One vector is turned by the same rotation once a tick. Each row is the vector after some number of ticks, and that number follows the row.
The counts run from 0 to 481.
[ 39  -4  22  -2  13 -26 -23  -1 -27  14   9   1  14  15  12   1  -5  30
  16   5  -4   1   7   9 -14  -9   1 -20 -11 -27 -39 -36 -28  -2  -1  27
 -23  15  -3   5  13   5 -10 -30 -17 -29  23  40  -5   8   0 -10  -9 -14
 -22  46 -22  -7   7 -13  11   4   1  35]  119
[  9  -1  -5  17   7 -22  -6   6  -4   5  20   5  30  38  -9 -12   5  16
  10 -25 -15   5  22  32 -28  -7  11   2   7  -6 -29 -26 -18 -14   7  17
 -14  28   4  -8   6  -8 -40  -3   0 -39  32  41 -15  23  -1  24  43   2
  -6  13 -11  25  16 -17  17  -2 -19  25]  383
[ 33 -30 -19  13  18 -24 -18  -4  -8  -7  41  25  49   0 -14 -18   6  11
  22 -15 -36   6 -12   9   4  -7  -3 -35  -3  10 -25   5   5 -11  -9  28
  -7  13  15  12   8  14 -15   2  -7 -19   4  -3 -15  42  17  -4  10 -18
 -31  30   7   6 -16   4 -11  -3  15  15]  233
[ 17 -22   5  19   7  -8 -25  20 -17 -17  18   8  17  -3 -14  -9 -22  27
  25   9 -14   4  31  -7  -6 -20  -4 -16 -10 -10 -36  -8 -18 -22 -19  28
  22  -2   8  -3  14  19 -35 -22  -8  -6  54  18   5  30   3  11  10  -2
 -18  30  -2  -8   4  -4  -6   9   5  39]  405
[ 17 -31   4  32   1 -28 -23   0   6  13  21   1  28  22 -10   5  -7  34
  23   0 -19   8  37  29   0 -25  16 -10  -7  18 -37 -19 -19  -3  12  31
 -18  -3   9   2   2   9 -29   4  -3 -40  22  33   3   1  -2   6  18   7
  -7   5  -4  -6  -6 -15   0   5  12  30]  60
[ 31   8  -4  13  19  -5 -11  26 -25 -18  25   9  34   8 -24 -11 -25  -4
  21  -7 -13  19  -5  16  -9 -23   4  -4  29   9 -25 -29   4 -37  -3  16
  -7  11  15  13  22  12 -14 -22  -3 -12  29  28  11  22  13  10   6  -3
 -35  21  -2  18  14  16   9  -3   6  54]  215
[ 11 -30  30   9   8 -28 -14 -14 -14  23   5   3  16  16  12 -28 -16  42
  22  10 -22  -7  14  25  -6   1  10  -7 -16  -2 -29 -20 -10 -25  11  19
  -6  16   1  -8  -4  11   3   1 -29   0  16  25 -29  -6  12 -24 -11 -19
 -25  15 -12  -8  15 -29  17   3   5  33]  362
[ 22  -8  36   3  18 -21 -18  -8 -10  28  15  -1  31  30  11   1 -21  26
   9   6 -12  -4  25  36  10   1   6 -10 -17 -15 -29 -23  -9 -15  17  12
 -22  28  -3  10   6   8  -8 -20 -30 -22  16  31 -27  11  20  -4   3 -17
 -12  32 -23   4  16 -16  15  13 -14  35]  369
[  3   4 -24  18  13 -17  -8   1  -1  -4   9  21  47  -3  -6 -21 -11  36
  21   8  -8 -14  23   2   1  18  13 -24  27   3 -33 -28 -27   5 -13  22
  -7  22  19 -15   4   9 -34 -14 -22 -33  25  15  -6  20  -1  -6  -5 -14
 -18  32  -6 -13 -14 -14   5   0   4  23]  420
[ 27 -19  16  21  11  -6 -15   7 -11   0  19  22  39  22  -5 -15 -12  32
  26   5 -35 -20   2  40 -23 -22 -10  -8  -9 -19 -20  -7  11  -9  16  17
   5  16  33   8  -1  -3   4 -14 -10 -18  15  19 -31  33  28  -1  19  -3
 -13  21  -3  16   8 -12  23  -9  11  14]  43
[  4 -10  17   8   1 -27  -6  -2   2  34  26  11  29  22 -32 -17 -41  25
  11 -12 -15   4  16  23  15  -8   2 -28   8  13 -45 -30   0  -5  -8  -2
 -15   0 -12  26  -1  47  -2  18  -1 -14  -2  -3  -2  -4  -8  23   5  11
 -32   8  -5  -4  -8  -2  -6  12  -3  33]  254
[  2  -3   4  29   9 -11  -6  12 -16  -4  24  14  46 -13  -8 -25 -33  39
  14  20 -11   6  12 -13  -2  -5  -1 -23   8  -4 -38 -23 -15  -7   2  27
  13  23  33 -11   3  20 -23 -11 -17  -5  11   5 -18  38  -3   3  -4 -27
 -19  40  -5 -17  -9  -7   9   6  21  32]  415
[ 17 -20 -25   3  17 -22  -3 -14 -12  -6  44  27  42 -18  -6 -29   4  19
  26 -19 -18   6 -16  -6   0 -18   0 -17   5   1  -5 -13  11 -45  25  22
  -3  11  22  -8  -4  -1 -21 -13  -4 -16  15  36 -14  38   2  -3   7 -32
 -12  29   3   6  16 -10   6  -8   2  18]  474
[ 15 -36  19  24  -6 -36 -16  -4  -8   3  30   8  22  11 -12  -3 -15  15
   5  18 -20  31  17  13   2 -23  20   3 -17   7 -48 -22 -10  -6  20  45
  -4  13  17 -17  10  25 -38   6  -8 -19  15  15  -4   8  -1  26   9 -14
 -21  17   0 -13  -5 -27   0  14  11  24]  66
[ 20  -2 -22   9   8 -18 -19   9  -1  -3  36  22  30  18 -25 -11  -5  11
   9 -26  -7  19   4   8 -21 -29  -6  -4   8 -23 -27 -30  -7 -13   6  21
 -21   8  18 -10   8   8 -41 -14  31 -40  24  24  11  30  -4  25  21  -7
  -6  23   8   7  -3 -25   9   5   4  10]  141
[ 21 -27   6   9  18  -3 -26   8 -14  -9  30  28  26 -10 -30 -28 -33  40
  31   2 -22  -1  13 -18   1 -33 -17 -15  -2 -14 -19 -14   4 -30  10  19
   2 -12  15   1  -9  36 -12   6   9  -8  23   3  -2  16  -3  -1  -4 -11
 -13  21  22 -19   5 -16  13  14  13  24]  158
[ 22  -6  -9   8  35  -5 -15  -3 -17   8  29  12  27   0 -15 -19 -22  25
  24 -15   4   7   0  12   5 -21   0 -10  12  -3 -17 -30   5 -59  23  -1
 -23  12  10  -3 -10   7 -21 -25   9 -29  17  42  -1  27   6  -4   4 -19
  -9  30  -7   3  25   4  11  -4 -10  30]  466
[  7 -19 -14  -4   3 -49  -3  -6   8  12  26  30  19  10   7 -21   0  27
  -2 -15 -15  -1  -2   7 -25  -4   3  -5   1 -26 -54 -38 -11   7  -8  25
 -20  20  11 -20  -3  22 -20   6  11 -30  -1   0 -17  12   1  -5  -3 -11
 -26  33  14 -10 -12 -37   1  -2   6  12]  434
[ 29  -6   8  13  16 -40   5   3  -4  16  20  25  27  -3  -3   3 -17  -6
  29 -16 -26  -8   8  32 -16 -15   5 -11   0  -4 -52 -26 -13  -6   8  15
  19  -3  17  17   7  -2   2 -28  -8 -21   6  32  -7  11  11  19  16   8
 -15  15 -20  19  14   0  10 -20  29  48]  297
[ 25   2  11   8  20 -14 -25  12   1   3   5  24  36  26  -3 -10 -10  19
  41 -10 -37 -15  26  43 -27 -10 -12  -7  -6 -16 -23 -10 -11  -6  -5  15
   2  21  16   7   3  -6   1 -24  -2 -37  40  17 -13  24  24  -6  11  -4
 -10  28 -18  13   7 -11  13  -5  23  28]  41
[ -5  -6 -29  14  26 -25  -7  13  15   6  17  31  12   7 -12 -20 -19  36
  22 -12   2 -30  18  28 -21  -6   2  -5  23  -7 -52 -23 -16 -19 -20  -2
   8  13  12  -6 -19   8 -33  -7   6 -23  38  11 -11  12  -2 -13  10   4
  -7  30   3   5  13  -4  13  10 -18  41]  97
[ 34 -14  14  28  -4 -25 -16 -15 -12   6  34   2  20  10 -13   0  -8  -4
   7  10 -34  16   1  10  13 -20   9 -27 -19  -2 -44 -25 -10 -15  14  35
  -2   0   5  -6  10  11 -43  -7  -1 -13   8  14   3  20  18  40   8 -20
 -33   5 -11   2  -4 -33  -4   6  18  26]  315
[  5  16  18  15  11 -31  -4  -6   3  20  27  21  12  13 -32  -6 -15   9
   8  -1 -31 -13   5  17  -5  -5  12 -18   7 -13 -61 -46 -23  15   5  19
  13  -2   5   2  -3  24 -26   1  -9  -8  12   1  -7 -19  12  34  11   5
 -28   0  -3  12  15 -28  22  22   2  40]  7
[ 14   7  -1   1  -2 -11 -27   0  -4  -4   7  22  34  32   7 -20  -9  10
  28 -10 -30 -23  21  35 -16   0  -1 -14  -4 -14  -2 -13  -3 -37  -5  14
   9  18   0 -11  -2  -8 -13 -24  -5 -24  41  20 -19  21  33 -12   0 -14
 -19  25 -18  19  21 -32  13   1   7  27]  34
[ 17  -1 -14   7  10 -17 -11   8   0  15  27   8  30  28 -16   1  -9  19
  14 -34  -6  22  11  16 -10 -19  -7  -4   3 -15 -28 -35 -18 -22   7   4
 -31  12   2  -9   5  11 -32 -16  25 -50  22  28   2  34  -5  31  28   4
  -4  30 -10  -3  -4 -19  -2   6  -4   7]  138
[ 10   4  14   9  -9  -8 -16 -12  -8  12  34  -2  45  31 -17 -16 -17  11
  21  -9 -27  -3  28   2  21  13  -5 -33 -22 -14 -16  -9 -15 -20   0  17
   5   7 -17 -15   1  24 -36 -13  -8 -27  35   7  -2  27  19  38  13  -7
 -26   3 -20   3  -9 -33  -8  19   0  15]  324
[ -1  -2  12  25  -6 -19 -13  -3   1  27  27  20  28  13 -30 -28 -37  26
   1  -8 -10   5   8  17  17  -8  12 -27  19  19 -37 -48  13  -7   4   6
  -6   2  -6  12 -19  43 -14  18   6 -15  -2  -3   1  -1  -6  20  -9  -9
 -35  -2   9   0   8 -14   6  14  -5  37]  258
[ 29 -13  18  14  21 -18  -1  10 -16  14  19  27  34  -3  -5 -19 -15  22
  35 -18 -40 -19  -6  28 -26 -24 -17 -19   0  -5 -39 -21   6 -18   9  -3
  10   7  12  23  -7  -1  19  -2   1 -12   6  17 -24  21  16  13  22   2
 -10  26 -12  22  19  -1  19 -16  14  34]  292
[  6  -7  18  21   0 -24   1   7  -6  25  31  16  31   9 -40 -25 -29  27
   3  -3 -26  14  -6  12   1  -2   6 -13  14   7 -53 -38   4   0   1   7
 -16   6   1  18  -3  46  -7  25  -1  -9  -8 -13  -5  -2  -2  28   2   5
 -37  10   3  -3  -7 -10   9   7  -2  31]  255
[ 18 -33  -2 -15 -10 -32 -14 -15  -3  31  25   6  21  36   4 -28 -14  38
   2 -18  -4 -21   2   2  -8  -3  -2  -5   0 -38 -38 -35  -4 -19  -3   9
 -21  -6  -3  -6 -18  41 -15   6   9 -23  14  16 -16  17  -2 -11  -4  -4
 -26  22   9 -12  -3 -30  -3   4 -17   8]  440
[  6 -12   2   3  20 -21  -9  -3 -15   7  24  14  16  10  -9 -36 -14  -4
   3  -2 -16   3  -9  12   3   8  11 -15   5   6 -46 -36  12 -49 -10  -2
 -20  23 -10 -10 -18  20 -32   2  13   3  18 -10  -6  12  24   7 -15 -23
 -42  17  -8  15  14 -12  -1   5 -17  38]  270
[ -2 -14  15  21  -4 -19   3   4 -16  21  24  -4  40  34  -9 -24  -8  32
   0 -20 -22  10  -3  31 -20  -6   6  10   1  -9 -26 -30  -1 -19  26  14
 -11  33   7 -11  -4  -2 -21   8  -5 -23   5  33 -33  22  -5  26  37  -4
  -8  16 -11  11  15 -18  19   2 -21  14]  381
[ 28  -8  24   0  24 -30 -19  -4 -18  17   9   4  21  27  -4  -1  -6  13
  13  16 -17  -5  22  29   2  12  14  -5  -7 -18 -29 -28 -20   0   1  21
 -25  30   5   4  11   8  -7 -21 -37 -26  29  25 -16  -1  28  -6   6 -10
 -20  29 -20   3  16 -16  15   3  -4  35]  368
[ 10   4  12  16  13 -36  -2  13   2  17  27  26  25   8 -35 -19 -26  14
   5  -6 -25  13   9  10  -1  -3  14 -20  15   7 -56 -46  -3  17  -7  17
 -16   9  -4  15   1  36 -20  14   1 -12   6 -14  11 -16  -1  26  -1   7
 -38   7   4  -1  -1 -18   5  14   4  39]  256
[  3 -13   5   3  22 -16  -8   0  -6   2  30  18  45 -22 -16 -39 -42  47
  30   6 -15  -2  15 -14  19 -12  -9 -22   8  -3 -17 -19 -10 -26   6  19
   2   1  11  -9   0  37   3  -5 -15  -8  17  12  -8  10  -2 -13 -18 -20
 -16  28   5 -18   6 -13   8   7  15  29]  165
[ 24  18   5  10  13  -4 -22  29 -23  -4  14   0  30  14 -24 -17 -20  15
  23 -23 -19  21   9  21 -12 -20  -7 -11  19   0  -6 -33  -9 -35  -3  22
  -5   1 -14  11  14  15  -5 -12  -3 -13  38  35  20   1   0   4   8   8
 -29  12 -13  15  20   6  13   5  -5  54]  212
[ -5 -10  -8  22  23 -22  11   6  15  -7  18  30  23  10 -20 -32 -19  18
  28  -4 -40 -15  14  32 -27 -10  -4   8  12   6 -54 -19 -22 -22  -7  13
   9   5  22 -20 -14  18 -27  10   8  -4  36 -11 -10   0  22   1   6   5
 -27   9   1   8  -1 -21   9   0  18  25]  345
[ 11 -10 -28   1  14 -43  -9 -15  16  11  27  31  20  16  -1  -5  -9  18
  -1 -11   2  -2   3  16  -7   4  12 -18   8 -20 -55 -36 -21  10 -10  25
 -20  22  22 -10   0  20 -31 -13  -3 -35   6   7 -14  16   4 -12  -4 -13
 -29  36   6 -14 -17 -23  -5   3   4  12]  431
[ 13 -10   7  11  -4 -25 -12  -4   4  26  23  12  37  12 -28 -20 -21  39
  20 -13 -23 -16  16  14  15   8  -1 -38   6   5 -33 -27  -3   9 -16  11
  -6 -10 -13  23  -7  46  -9  18 -11 -25  11   5  -2   4  -3  12  12  11
 -28  -3   4   1 -13  -7  -5  12 -15  29]  250
[  3 -16 -11  21  -5 -20 -28   5   7  17  26  13   8  28 -11  -1 -10  22
  10 -28  -6   9  23  28 -21 -40   0  -4  -7  -6 -25 -18  -6 -30   8  18
   7  12   7  -7   0   3 -35   3  16 -33  30  30  -8  26  -8  23  30   4
   4  16   6   2  14 -24  -1  19 -17  28]  391
[ 26 -33  13  -9   0 -22 -17  -4  -8  26  18  11  12  25 -10 -27 -13  49
   9 -11 -11  -7  -2   1 -16 -18 -16  -4  -1 -39 -33 -47   4 -20  -1  14
 -29   2 -12   3 -17  35  -5  11  17 -17  14  21 -13   4  -1  -7   5  -3
 -27  29  12  -9  10 -30  17   7 -17  21]  444
[  2   3   4   7  -1  -6 -33 -11  -1  13  23  17  14  32   7 -16 -25   5
   8  -2 -16 -10   7  40   8  -9   3 -20  -2  -7 -14 -18   7 -51   3  -4
   8  13   3 -18 -10  -3 -23 -26   6 -19  29  21 -11  13  24  -8 -12 -23
 -33  16 -14  12  30 -36   5  14  -2  35]  27
[-15 -20   3  24  15 -13  17   4  12   7  30  19  29  13 -16 -40 -34  30
  24  -6 -39 -18  14  29 -15  -9  -6   3   4   0 -51 -14  -9 -33   0  -3
  11   4  24 -22 -19  22 -14  14  15  -4  28  -6 -19   8  18   0   5   3
 -31  14   1   5   1 -19   8  -2  15  19]  344
